Each path below is one point turned by a fixed rotation once a step. After each direction that follows a path, write how fast that rotation turns it, in degrees a step (0 if it stays still).
Each turn is a multiple of 5 degrees from 10 to 175, or 0.
Each row of a path follows its step; steps can be skipped.
Path 1:
step 0: [-11 -91 -64  11 -17  10  18  18  45  10 -39  -7   3 -22   5  27  30  25
  29 -33  41   1  11 -82 -40  44 -26 -54 -42  42  21  38   9 -12 -43  11
  53  24  29  13   8 -19  17  33   9]
step 1: [ -12 -117   -2  -13  -34   21   38   30    5  -14  -30  -20   61   34
    8    7    9   32    2   20   25  -60  -63    7   -9  -15  -18   11
  -44   18   59  -31   17  -39  -24   21   28    4  -13  -49   28   25
    3   49    4]
step 2: [-54 -35  58   6   1  -9  43  38 -46 -33   1  16 -13  71  60   3  47  21
  -7  -7  30 -62 -47  -7 -45  -4  27 -11 -52  25 -45 -21  22 -34  -3  28
 -14  58  39 -43 -24  12   2 -25   2]
step 3: [ -3 -56  39  -5  52  25  -4  -4  23 -44  -5  11   1   3  47  -6  58  10
 -20  29  -3  -8 -47 -32 -38  45  -2 -67 -53 -56 -44 -20  31   9  -6 -29
 -14  -7  85  45  -7  31 -34 -18 -28]
step 4: [ 14 -42  -3  17  28 -54 -16  -7  42   0  17   1  62  29 -16   3 -16  53
  -9  -8 -16  33 -87  23 -26 -53  11 -28 -47 -51   0 -29  51  -2  61  -6
  33 -40  55  24 -32  30  10 -10 -34]
step 5: [ -6  40  -5 -30  -1 -33  36  14  -7   0   8 -64  45  19  19   1  13  19
 -38   6  14  34 -27  57 -28 -46   2  -4  22   0 -17  27   6 -43  32  93
  41  -1  92  42 -27  26 -16 -55 -10]
step 6: [ -5 -11   1   7  -3  13 -13   8  -2  18 -35 -47  20 -21  43 -22  11  80
 -45  10   0  97  53 -53 -24   2  23 -48   0  10 -25  39   2 -16   9  66
  34   0  35  22 -14 -32 -74   6 -27]
step 7: [-10 -36 -47 -18 -16 -38  34  16  -6  31 -14 -23  32  16   6 -21  17  48
 -61  17   4  63  20  -3 -41 -28  30 -27 -36  -7  87 -34   5  31 -18  20
  -4 -52   3   9  17 -37 -38  84  42]
step 8: [-46 -14  -9   9 -30 -39  49  16  -3  -8  20 -35  14  82  10 -29  50  23
  28 -65  24  16  12 -15 -24 -17 -28  12 -33   5   5  -4  -2  31 -61  86
  10 -23  18 -13   2 -39  24  12  86]
step 9: [-31 -66  43 -26   0  11  24 -32   6 -60 -35 -44  35  28  61 -44  47  18
  -6  -7 -17  -1  56   1  21  16 -24 -27 -51 -34 -52  26  -2  -5 -77  13
  24 -27 -19 -34  43  25   0  -8  37]
[ 12  12   9   0  -3  -1  -6  12   4 -13  -2 -12  14  12 -12  10  -2  -5
   9  17   9   8   1  10 -13   1   4  -6   3   2 -13   3  -5   3 -16  -2
   9  10 -10 -24  -9   7 -16  -4   5] | 100
[ -4  -3 -12  -4  -5 -23   9  -3   8   9   7  11   5  15  -3 -10  -9   7
 -17  20  -6  -8  -7  11  -3 -11   6  -5   2  -1   2   0  -1  -5  18  -7
  -6  -4 -20 -18   4  -1   5  10  -3] | 125
[ -5  17  -3  -5  -7 -16  -4  -7  -3 -15 -15   1   0   2  -2  -2   5   6
   6 -19   6   2   2   2   8 -11  -1 -11  -6  -2  -5  -3 -10   5  -2   9
 -15 -22   5  -8  22   4 -18   3 -14] | 10
[  5   3   5  24  -7 -13  -3  -7  -2   8 -12  13  -7  10   8  19  -8  14
   3 -22  -4  11   5 -12   1  -8   4  -3 -11   5 -11   7  -1   1   7  -8
   8   9   0 -13 -16  -7  12   0   2] | 175
[ 15   1  12   4   3   4   1  10  10  -2  -1   1   6   8  -7 -11   1  12
  -4   2  10 -22  -2   4  23   7  16  -2 -17  -2   3   5   1   4  -2 -13
 -16  -2  13  -1  -7   3   8 -24  -7] | 45
Path 2:
step 0: [-31  35  16  14  19 -19 -24 -54   5 -20  52  -8 -10 -11 -31 -21  21 -11
 -36  34 -10  12  48  -1 -21  40  -3  48  18 -27  17  -5  21 -31 -42  21
 -31  30  33  45  32   4  -1 -44 -86]
step 1: [ 17 -15  11  -6  43  53 -12   2 -34 -34 -14  17  12 -16 -20  16 -10 -13
  84   7   1 -25   0   7 -17  62 -28 -37  12  33 -23 -38  13 -46 -57  62
  12 -47  37 -21  12  35   7  -5 -16]
step 2: [-38 -20 -19 -27   7 -34  45  44 -24 -36  -9  -3  68  46  12 -31 -21 -11
  20 -18 -11 -46   0 -10  51  -7   4  46 -36  28  50  21  12 -55   7  34
  47 -21 -33  20  24  -5  12 -25 -19]
step 3: [ 29  28   0 -21  66 -60 -36  -9  -9 -22 -12  22  43  -7 -13  16 -20 -25
 -35   8  -8 -18  32 -20  19  80  11  18  38  10 -25  73   8 -12 -16 -38
  -1  57  -7  -4 -16 -47 -13 -19  -3]
step 4: [ 26   2   7   0   1 -32  47 -66 -13 -15   2 -27 -44   9  19  31 -27  30
  53   8  18  15  16 -10  12  67  12  15  27 -16 -10 -46  38   8 -47  45
  34  59 -31   9 -18  48  14  18 -26]
step 5: [-22  17  -6  13  19  22   1  14 -46 -24  10 -31 -11  66  16 -63 -14 -17
  46  21 -17 -24 -32  57  35  -5   1  15  30  21  10  -7  -8  19 -80 -33
   6 -27  -1 -25  -1 -19  59 -23 -51]
step 6: [-17 -14 -40 -55  17  35 -11  18 -18  -7 -13  57  -3 -40 -21  -5 -43 -10
 -28  24  41  13  19  25  11  23  -5  17  -4  53  -1  15 -13 -47 -25 -26
  69   8 -51  35  17 -50  34  50   0]
step 7: [-15  -1  12 -48  54 -55 -35 -11  22  17  -8   4  43 -37  40  10   2  27
 -20  48  19   3  42  24  42  -3 -12  42  39 -39  63  -6  23  13 -21  20
  10   6 -11  -4 -35  54 -16  33 -45]
step 8: [  3 -23   1  30  29  30 -10 -51  19 -34  24 -87   8  -6  11 -41  -2 -44
 -15  37  22 -49  -3  16 -44  42  -4 -31  41 -40 -10   0 -20 -52 -31   2
  15  27   6   7  18  29  16 -13 -56]
step 9: [-43 -32 -66 -23  31  53  42   1  -6   0 -16  16 -19  -5 -22   3 -73 -40
  19 -27  12 -28   8 -38  35  -2 -12 -12  13  24  -6 -15  15 -11 -36  45
  53 -39  39 -49 -29 -11  -4 -14 -40]
[ -7  -1  17  -6  12   5   7  -2   5  10   1   3  -9 -18  12  -8  -4  -8
  -3  16  16   6 -17   4   0 -19   6  -2  10   5   0   3 -14  22 -10  -9
   8   4  -6  16   3   6   5   5  -2] | 40
[ -7  -2 -20  -5 -10   2 -18 -17   5   5  -5 -12  -7   5  -3   3  -7   6
 -17   8  -4  -5 -11  17   5  -2   3  -5   1  -2   8  -5 -11  -1   0  -6
   2  -3  -5 -15  -5   1  -1  33  -9] | 35
[-20  10   2  -5   2 -15  11   9   3  22  -1  10  -6   2  -1  -3   7   8
   5  -8  -1  -5  -5   3   3   1   3  10  -9 -19   8   3  -5   5   1   8
   1   3  20  -8  -7 -13   5  -2 -27] | 155
[ 22 -12 -12   3  25   6  12 -14  -8   1   1   4  -9   8   5  -4   9  12
   4  11  -2   5 -15   9 -17  -5   2  15  -4  -6   4  -2 -11  -6   3   6
   4  -4  -2 -16   7   0 -11 -13   0] | 100
[ 11  -1   2   9  -5 -16   4 -13  17   9   8   1   6 -14  23  -2  10   9
 -16  -2   6   9  -3 -13   7  22   3  -3   3  -4   2   9   1 -10   1 -16
  -3  -5 -10  -4 -10   9  -4  -7 -10] | 90
[ 15   7   6  -5   9  10   9   5  18  11 -12 -17   3   6  -3   1 -11   6
  -4   8  -9   9   2 -20  -7  -2  -5  -3 -16  -3   7   0  -5   2  -7   8
 -24  -8  -9   5  -2 -16  14   8   1] | 0
[ -6   3  -4   4  -8   7  -4 -12  -1  -1 -11   5  -6   7   7 -15   0 -11
  -7  10   6   0   0   4   2  -1  -9   3 -27   0  -6  14   0  -8 -20   1
  -2  11   9  12 -22  -6 -21  -8   9] | 125
Path 3:
step 0: [ -5  16 -10  11   4   2  31  18  43  -9 -30   9  55 -21 -42 -27  53  68
  33   8   8 -14 -13 -12 -12   7 -33 -11 -36  45  17  27  15 -22  23   0
   2 -31  -7  58 -25  33  48   2 -11]
step 1: [ -4  19 -27  12  42 -28   5  -1  36  30 -14  28  34  -2  13  53 -44  12
 -20   0  41   4  23  20   2  25  29  30 -47  28 -78  55  13  -5  -4  22
  -6 -35   2   2  19  21 -22  -2  34]
step 2: [  7  44  24 -19   0  12 -25  -9  15 -26 -18  14  36  32 -24  15  -3 -17
  -5   4 -39 -20  46   6   3  -7 -23 -56   7 -17  10  59 -17 -39  -1 -28
  15 -11 -15 -69  44   7  -9  47  50]
step 3: [  6 -25 -10   4  49  -4   7 -12 -22 -20  -7  -5  21  53  20  32   6  32
   3  27 -30 -63 -22 -36 -22   6 -38 -12   5 -21  22 -24 -36 -18  29  59
 -19 -10  24  16 -14  71  10  31  13]
step 4: [ 70   9  14  84 -25 -62  13 -36 -19 -10 -35  -7  -1  10  22   6 -46  23
 -14  22   7   1 -16  31 -16 -27 -13  32 -10 -18 -22  10  -6   3 -11  16
 -13 -10  53  -8   1 -37 -28  32  -9]
step 5: [ 22  32 -21 -22 -64   7  -4 -28 -13 -46 -29  -5  46   5  21 -39 -27  16
   6  21  16   5  13 -39 -25   1  -5   1  16 -18  47  21  21 -72   8 -16
  21 -38 -37  20 -38 -41   5 -15  14]
step 6: [-54   0 -28  17  21 -25  40 -23  29 -22  44 -32  10  36  19  38  -9  30
   1 -18  -5  24  13 -27  -3  19  25   2 -43  23   4 -15  25 -60 -57  57
  24   5 -15  24 -26   9   1  18 -30]
step 7: [ -2  40  -9  19  -9 -13 -10   3  54   9 -30  -5   1 -31 -17  23  20  47
   1 -31 -50  44   3  19   9 -40   5 -16 -68 -11 -10 -22   1 -43   8 -38
 -28 -52  42 -20  39 -19   2  22  -6]
step 8: [ 30   2 -15 -46  19 -25  19 -13 -28  16 -20  30  24  10  14  35  40   8
  39  -4   6  -9  15 -21  32 -24  31 -35  12  11 -33   6 -30 -39  35 -12
 -38 -69 -48  15 -40  26  -7  -9  41]
step 9: [ 21  -8  40  22  23  16  -6 -57  -5  14  52 -14  61  53  37  42   4 -43
  14  31   8  20 -21  27   5 -36   3 -24 -30  34 -25  29   2  -8 -12   8
  15  11  36 -42 -24  20 -15  29   0]
[-30  -4   3   3   8  -5   0  23   4   2 -10   5  -6   4   5  -9   3  -4
  -6  18   6  11   5   1 -12 -15   3   0 -17   5   3   4   1  -4   1   4
  -2  -8 -20   9   3 -17   2  11  -1] | 60
[ 12   8   5  -5  12  -2 -15  16   4  -3  24 -13  -4  -1 -10  11  -8  14
   2   4 -10  -2  -3  -5   6 -11 -13  21  -3  19  17  -2   7   6   1   0
  -6   0  -2   6  -5   1   1  14  -4] | 110
[ -1  -4  -3  -6  -4   4   5 -20  16   1   6   5 -18  -6   3  -6   4   1
   0  16  -2 -10   6  12  29  -6   2  -9 -14  17  -1  -9  10   0  -5  -3
   5 -18  -1   2  -1   0  15  -9   4] | 45
[ -1 -10  -1  -5  12  -5 -12 -11  -3 -10  13  -8  13  -7   5  -8   0  -1
   9 -10 -12  -8   0  -5  -4   2  10  -1   8  -4  -8  12  -2  19  -3   2
  10 -26  -8   4   8 -27  -2   3   7] | 110
[  6  -2  24   1   5  -8  -3   4  13   3   6   1  13  -5   4   1  12  12
 -10  15   4   3   1  13  10   9  17  10   8 -12  -9 -21   5  -7   4  11
  18  10  -2  -3   2  -5 -12   8   5] | 140
[ 13   4   6 -16 -17  -2  -7  -5   2   9   2   6  -1  14   2  -2  -9 -17
 -17  -1  19  11  -3 -16   2  -3   3  12   4  10 -10  14   3  -2   1 -10
  18 -14 -12   1  -4   9  -7   7   0] | 100
[  7  -2  -7 -12  -2   5   8  26  -1  -3   2   2   6  16  -6  11   4   2
  -5 -15   7   0  20  -5   8  -5  11  -5 -12  -7   0 -14  -3  12  -5   5
  -3 -14   8 -18  12   3  10   5  12] | 65
